In the data rows, the value 128 means zero.
Here is a table of points, one per row:
162,149,160,148,047,113,126,159
140,128,164,083,185,128,125,087
077,115,051,124,138,128,127,136
119,135,090,137,106,088,109,140
058,104,034,048,233,223,109,098
131,126,141,128,124,091,141,153
159,137,139,145,079,107,120,143
093,116,187,144,125,121,151,096
135,125,110,170,060,087,098,163
120,134,115,086,190,158,136,105
180,133,255,159,111,130,178,090
135,121,034,120,135,128,100,162
079,130,103,177,017,106,141,162
133,122,090,140,109,111,124,152
167,140,255,155,076,131,163,072
061,144,000,060,201,103,072,219
088,145,000,080,205,048,100,195
127,141,101,086,168,137,120,139
138,129,139,127,162,154,124,126
144,150,254,155,085,140,153,085
124,128,143,129,127,102,145,128
130,137,179,096,181,162,125,097
095,140,000,096,172,095,085,172
166,150,177,153,074,106,138,133
163,143,150,127,098,143,114,134
173,133,208,119,099,115,128,163
207,165,255,140,123,167,158,051
There is one direction along which these points spread out most. How far along it is each point below, from 0 to 99? 50 is the average, and the first point above lies past it.
148,148,204,137,111,123,129,108 63
170,133,169,134,120,104,127,132 58
141,133,112,126,127,161,134,109 50
081,120,076,137,153,126,115,125 39
149,106,085,091,175,118,109,108 41
143,152,093,097,142,134,119,125 44
132,105,114,168,065,115,131,159 52
162,129,255,148,121,135,173,076 73
099,122,136,142,117,131,148,113 52
075,122,023,110,174,151,114,150 29
087,124,081,055,230,182,127,063 36
170,166,200,174,057,102,168,150 68
106,120,129,140,133,105,138,137 49
124,133,109,128,113,130,130,132 48
145,150,186,152,097,154,142,100 63
138,156,141,122,122,136,110,125 52
090,113,161,139,147,138,142,124 52
173,130,070,130,159,116,107,153 41
114,100,136,132,134,135,121,123 50
133,130,095,148,067,102,131,152 49
172,138,183,141,081,118,115,165 60
125,113,036,068,238,114,111,126 28
